Read these off the matrix that follows. Counting starts at 1.
1) Report the top-left entry.
2) Report the entry at row 3, column 2.
3) Report the entry in row 1 and column 2.
4) Report the entry directly below the smallest entry.
5) Report the entry in row 3 and column 1.
6) Report the entry just left of 151.
7) Report the entry in row 1 and column 3.
8) Report the entry in the bottom-left corner.
[[125 129 121 155 130]
 [117 133 124 146 135]
 [130 129 128 129 128]
 [144 121 121 153 118]
 [115 135 125 141 137]
 [114 138 133 110 139]
 [147 120 123 147 116]
 [149 120 126 135 115]
 [118 137 135 104 137]
 [114 138 134 109 139]
 [133 131 135 101 127]
 [138 123 120 158 121]
 [120 131 122 151 133]
 [148 122 129 123 117]
 [148 120 124 143 115]
 [138 123 120 158 121]]
1) 125
2) 129
3) 129
4) 158
5) 130
6) 122
7) 121
8) 138

data =
[[129 126 131 126 134 130 124]
 [139 121 136 124 138 140 112]
 [128 126 131 126 135 129 124]
 [132 134 120 131 106 127 140]
 [127 129 131 121 136 127 134]
 [123 130 124 131 123 123 132]
 [120 127 127 133 132 123 123]
 [129 124 127 136 126 132 112]
 [133 125 130 129 129 133 120]
 [124 127 130 125 137 126 129]
 [122 127 126 133 130 124 123]
 [121 135 121 129 117 118 146]
 [137 123 132 128 131 137 115]
 [122 125 129 132 136 125 119]
 [133 131 128 124 122 130 136]]
Rows and columns are numbered from 1.
The entry just left of the largest entry is 118
Which number is the entry at row 3, column 1?
A: 128
Which number is the entry in row 2 and column 1?
A: 139
Which number is the top-right entry?
A: 124
Which number is the bottom-left entry?
A: 133
The bottom entry of the column that holds the smallest entry is 122
Which number is the entry in the bottom-right corner?
A: 136
Which number is the entry at row 1, column 3?
A: 131
Which number is the maximum?
A: 146
Which number is the entry directly above the centre entry?
A: 133
The entry directly above the smallest entry: 135
The entry at row 3, column 2: 126
The entry just right of the centre entry is 126
Which number is the entry at row 2, column 2?
A: 121
Which number is the entry at row 1, column 2?
A: 126
Which number is the top entry of the column that holds the smallest entry?
A: 134
The entry directly above the largest entry is 123

A =
127	130	124	129	130	125	127	128	126	129	123	125	122
127	129	126	129	129	127	127	128	127	128	126	127	125
130	127	129	124	125	125	131	130	129	127	126	125	128
128	128	128	128	127	127	128	128	128	127	127	127	128
140	130	139	103	118	126	144	137	140	129	144	129	138
136	134	132	107	125	126	140	135	137	133	141	128	129
126	119	132	138	122	129	124	127	125	120	120	128	136
130	131	126	123	127	124	131	131	129	129	125	124	123
123	128	119	139	130	121	122	127	120	125	108	118	116
134	125	136	118	119	127	136	133	134	125	134	128	137
127	129	124	130	129	125	127	128	126	128	122	125	123
132	129	127	120	124	121	134	133	130	127	123	121	124
Indices start at 1.
Give the top entry of the column that holds the smallest entry.
A: 129
Give the top-right entry.
A: 122
Give the bottom entry of the column that holds the smallest entry.
A: 120
The entry at row 1, column 1: 127
The entry at row 2, column 3 is 126
Give the entry just right of the smallest entry.
A: 118
The entry at row 2, column 2: 129
The bottom-left entry: 132
The entry in row 3 and column 1: 130
Give the entry in row 1 and column 3.
A: 124
The entry in the bottom-right corner: 124
The entry in row 2 and column 1 -> 127
Give the entry just left of 107.
A: 132
The entry directly below the smallest entry is 107
Give the entry just left of the smallest entry.
A: 139
The entry at row 3, column 2 -> 127
